Here are some points:
array([ 0.78,  0.56, -0.99,  0.31, -0.61, -0.55, -0.71, -0.57, -0.52,
       -0.49, -0.28,  0.54, -0.46,  1.08,  0.49,  0.68])
array([ 1.42,  0.23, -0.24, -0.56, -0.44, -0.31, -0.61, -1.05,  0.61,
        1.47, -0.28,  0.56,  0.61, -0.09,  0.27,  1.49])
array([ 0.23,  0.30,  0.06,  0.12, -0.38, -0.06,  0.01, -0.35, -0.77,
       -0.21, -0.31,  0.32,  0.38, -0.06, -0.18, -0.34])
array([ 0.16,  0.03, -0.62,  0.64, -0.35, -0.28,  0.03, -0.38,  0.14,
       -0.36, -0.28,  0.03,  0.08,  0.09,  0.62,  0.27])
array([-0.02, -0.36, -0.66, -0.21, -0.54, -0.84, -0.21,  0.02, -0.12,
       -0.89, -0.37, -0.53, -0.73,  0.44, -0.02, -0.05])
array([ 0.13, -0.66, -0.55, -0.01, -0.61, -0.46, -0.61, -0.38, -0.45,
       -0.66,  0.29, -0.46, -0.66, -0.09,  0.27,  0.43])
array([-0.52,  3.42, -0.74,  1.77, -1.26, -0.62, -0.91,  1.91, -1.24,
       -1.54, -0.53,  0.72, -0.62, -0.57, -0.71, -0.16])
array([-0.86, -1.04,  0.06, -0.36,  0.63, -0.88, -0.57,  1.01,  0.85,
       -0.39,  1.10, -1.04, -0.73, -0.60, -0.68,  0.10])
array([ 1.75,  0.78,  0.73, -0.07, -0.09,  3.25,  4.99, -1.61, -1.36,
        0.45, -1.80,  1.54,  4.47,  2.47,  2.92, -1.51])
array([-1.25, -1.19, -0.27,  0.14, -0.61, -1.25, -1.56,  1.50,  0.06,
       -0.97,  1.58, -0.33, -1.22, -1.00, -1.19,  2.10])
array([-0.46,  0.16, -0.36,  0.36,  0.16, -0.46,  0.20,  1.05,  0.11,
       -0.97, -0.75, -0.46, -0.42,  0.35, -0.68, -1.09])
array([-0.15,  0.16, -0.49,  0.70, -0.47,  0.02,  0.83, -0.26, -0.77,
       -0.81, -0.71,  0.58,  0.03,  0.65,  0.73, -1.14])
array([-0.39, -1.19, -0.59, -0.09,  0.14, -0.88, -0.38,  0.26,  0.46,
       -0.13,  0.42, -0.82, -0.81, -0.71, -0.38,  0.83])
array([-0.33,  1.25,  0.65,  0.31, -0.06, -0.49,  0.13,  0.14,  0.09,
       -0.42, -0.57,  0.39, -0.33, -0.20, -0.18, -0.28])
array([ 0.01, -0.21, -0.13, -0.59,  0.33, -0.25, -0.83, -0.26,  0.35,
        1.22,  1.14, -0.46, -0.81, -0.64, -0.47,  1.19])
array([ 0.21,  0.06, -1.19,  0.04,  0.26, -0.66, -0.38, -0.26, -0.18,
       -0.66, -0.08, -0.05, -0.93, -0.60,  0.16,  0.54])
array([-0.70, -0.63, -0.55,  0.24, -0.41, -1.10, -0.44,  0.73, -0.33,
       -1.07,  0.36, -0.59, -1.07, -0.44, -0.57, -0.40])
array([-0.15, -0.99, -0.33, -0.91,  0.24, -0.40, -0.91,  0.07, -0.42,
        0.83,  0.24, -0.24, -0.46, -0.03,  0.11,  0.74])
array([-0.18, -0.94, -0.39, -0.56, -0.06, -0.88, -0.83,  0.40, -0.33,
       -0.49,  0.19, -0.49, -0.66, -0.14, -0.15,  0.05])
array([-1.59, -1.93,  2.79, -1.90,  5.30,  1.00, -0.26, -0.06,  5.68,
        2.44,  3.83, -1.44, -0.98, -1.60, -1.56, -0.78])
array([-0.56,  0.23,  0.86, -0.07, -0.14,  0.09, -0.29,  0.24,  0.55,
       -0.08,  0.17,  0.60,  0.10, -0.60, -0.61,  0.25])
array([ 0.41, -0.74, -0.42,  0.12, -0.06, -0.01,  0.18, -0.47, -0.10,
       -0.10, -0.34,  0.08, -0.27,  0.57, -0.12, -0.13])
array([-0.74, -0.66, -0.30, -0.42,  0.48, -0.43, -0.57,  1.46,  0.28,
       -0.97,  0.69, -1.19, -1.22, -0.83, -0.87, -0.40])
array([-0.13,  0.11,  0.41, -0.42,  0.12,  0.66, -0.29, -0.64, -0.12,
        0.66, -0.03,  0.82,  0.55, -0.20, -0.29, -0.95])
Here are 10 more points, each followed by its number:
array([ 0.30, -0.05, -0.82,  0.36, -0.76, -1.20, -0.99,  0.28,  0.06,
       -0.66,  0.38, -0.05, -0.81, -0.20, -0.12,  0.51]) 0
array([ 0.99, -0.74,  0.50, -0.70,  0.95,  1.64,  1.54, -1.38,  0.55,
        2.10, -0.53, -0.21,  1.78,  0.88,  2.06, -0.78]) 1
array([-0.18, -0.49, -0.15, -0.39, -0.12, -0.52, -0.47, -0.03,  0.01,
       -0.36, -0.43, -0.36, -0.22, -0.34, -0.12,  0.78]) 2
array([-0.56, -0.27, -0.13, -0.33,  0.71, -0.43, -0.35,  0.40,  0.61,
        0.08, -0.06, -0.43, -0.55, -0.17, -0.54,  0.03]) 3
array([-0.07,  2.01,  2.28, -0.42, -1.32,  1.48, -0.51, -1.32, -0.70,
        2.31, -0.60,  2.31,  2.46, -0.54, -0.38,  0.25]) 4
array([-1.25, -0.90,  1.93, -1.16,  2.35,  0.70, -0.12,  0.69,  1.32,
        0.13,  1.40, -1.31, -0.77, -0.87, -1.29, -0.95]) 5
array([-0.49,  0.41, -0.36,  0.07, -0.76, -0.52, -1.14,  1.12,  1.39,
       -0.36,  0.77, -0.49, -0.70, -0.87, -0.68,  0.38]) 6
array([-0.21, -0.66, -0.15, -0.70, -0.17,  0.12, -0.23, -0.32,  0.21,
        0.81, -0.03,  0.20, -0.24, -0.47, -0.35,  0.29]) 7
array([-0.13, -0.59, -0.18, -1.05,  1.13, -0.77, -0.95,  0.48,  1.31,
       -0.33,  0.55, -1.14, -1.17, -0.79, -0.57,  0.32]) 8
array([ 0.25, -0.70,  0.16, -0.96, -0.17,  0.81,  0.16, -1.10, -0.33,
        1.15, -0.17,  0.23,  0.92,  0.17,  0.23,  0.08]) 9
Which two of these numbered points are nearest to each point below by angle, seen from the average point of the first points? Their numbers follow each, nearest first.
array([-1.59, -0.18,  5.36, -1.90,  2.10,  3.85, -0.10,  0.02,  0.63,
        2.35,  0.87, -1.14,  1.10, -1.45, -1.73, -1.04]) > 5 4
array([-0.82, -0.70,  0.23, -0.67,  0.57, -0.43, -0.79,  0.50,  0.75,
        0.71,  0.65, -0.74, -0.30, -0.79, -0.71,  0.18]) > 3 8
array([ 0.28, -0.24, -0.30, -0.45, -0.29,  0.16,  0.13, -0.47, -0.48,
       -0.02, -0.25,  0.58,  0.13,  0.09,  0.25, -0.46]) > 9 1
array([-0.99, -1.43,  0.30, -1.21,  0.65, -0.37, -1.04, -0.14,  1.36,
        0.83,  1.27, -1.09, -0.55, -0.60, -0.47,  0.70]) > 8 5
array([-0.46,  0.16,  0.03,  0.38, -0.61, -0.06, -0.23, -0.01, -0.42,
       -0.21, -0.31, -0.19,  0.08, -0.50, -0.18, -0.28]) > 4 9
array([-0.86, -0.49, -0.74, -0.12, -0.79, -1.37, -1.35,  2.21,  0.14,
       -0.13,  1.45, -0.95, -1.12, -0.79, -1.19,  2.27]) > 6 0
array([ 0.46,  0.32, -0.10,  0.14, -0.47,  0.02, -0.38, -0.61, -0.77,
       -0.02, -0.11,  0.54,  0.49,  0.17,  0.06,  0.60]) > 4 9
array([-0.02, -0.10, -0.82,  0.68, -0.44, -1.06, -0.87,  0.26, -0.04,
       -0.85,  0.40, -0.59, -0.73,  0.07, -0.41,  0.45]) > 0 6
array([ 0.30,  0.74, -0.52, -0.63, -0.51, -0.17, -0.54, -0.17, -0.21,
       -0.02, -0.71,  0.13, -0.24, -0.06, -0.12, -0.08]) > 4 9
array([-0.18, -1.43, -0.42, -0.36,  0.65, -0.34, -0.18, -0.14,  0.01,
        0.20,  0.17, -0.43, -0.30,  0.07, -0.44, -0.03]) > 3 7
array([ 1.78, -0.36,  0.90, -1.00,  0.33,  4.62,  5.40, -1.45, -0.85,
        1.72, -1.52,  0.93,  5.27,  2.24,  3.54, -1.94]) > 1 9
array([-0.63,  0.62, -0.13,  0.19,  0.35, -0.59, -0.61,  0.35, -0.04,
       -0.52,  0.15, -0.56, -0.46, -0.41, -0.68, -0.86]) > 3 6
array([-0.49, -0.21,  0.01, -0.01, -0.20, -0.52, -0.35,  0.24,  0.14,
       -0.21,  0.00, -0.16, -0.27, -0.54, -0.35, -0.22]) > 6 3
array([ 0.37,  1.01, -0.99,  0.36, -0.68, -0.80, -0.64, -0.35,  0.04,
       -0.66, -0.31,  0.08, -0.39,  0.14, -0.07,  0.38]) > 0 6
array([-1.04, -0.36, -0.02, -0.04,  0.35, -0.92, -0.87,  1.51,  0.09,
       -0.27,  1.29, -1.09, -1.02, -0.83, -0.68,  0.36]) > 6 8
array([ 2.28,  1.62, -0.62,  0.86, -1.05,  0.12, -0.18, -0.87, -1.19,
       -0.16, -0.87,  2.59,  0.99,  1.59,  1.35,  0.32]) > 4 9
array([-0.63, -0.36,  0.08, -0.59, -0.01, -0.17,  0.01, -0.32, -0.66,
       -0.45, -0.19, -0.99, -0.59, -0.57, -0.35, -0.37]) > 2 5
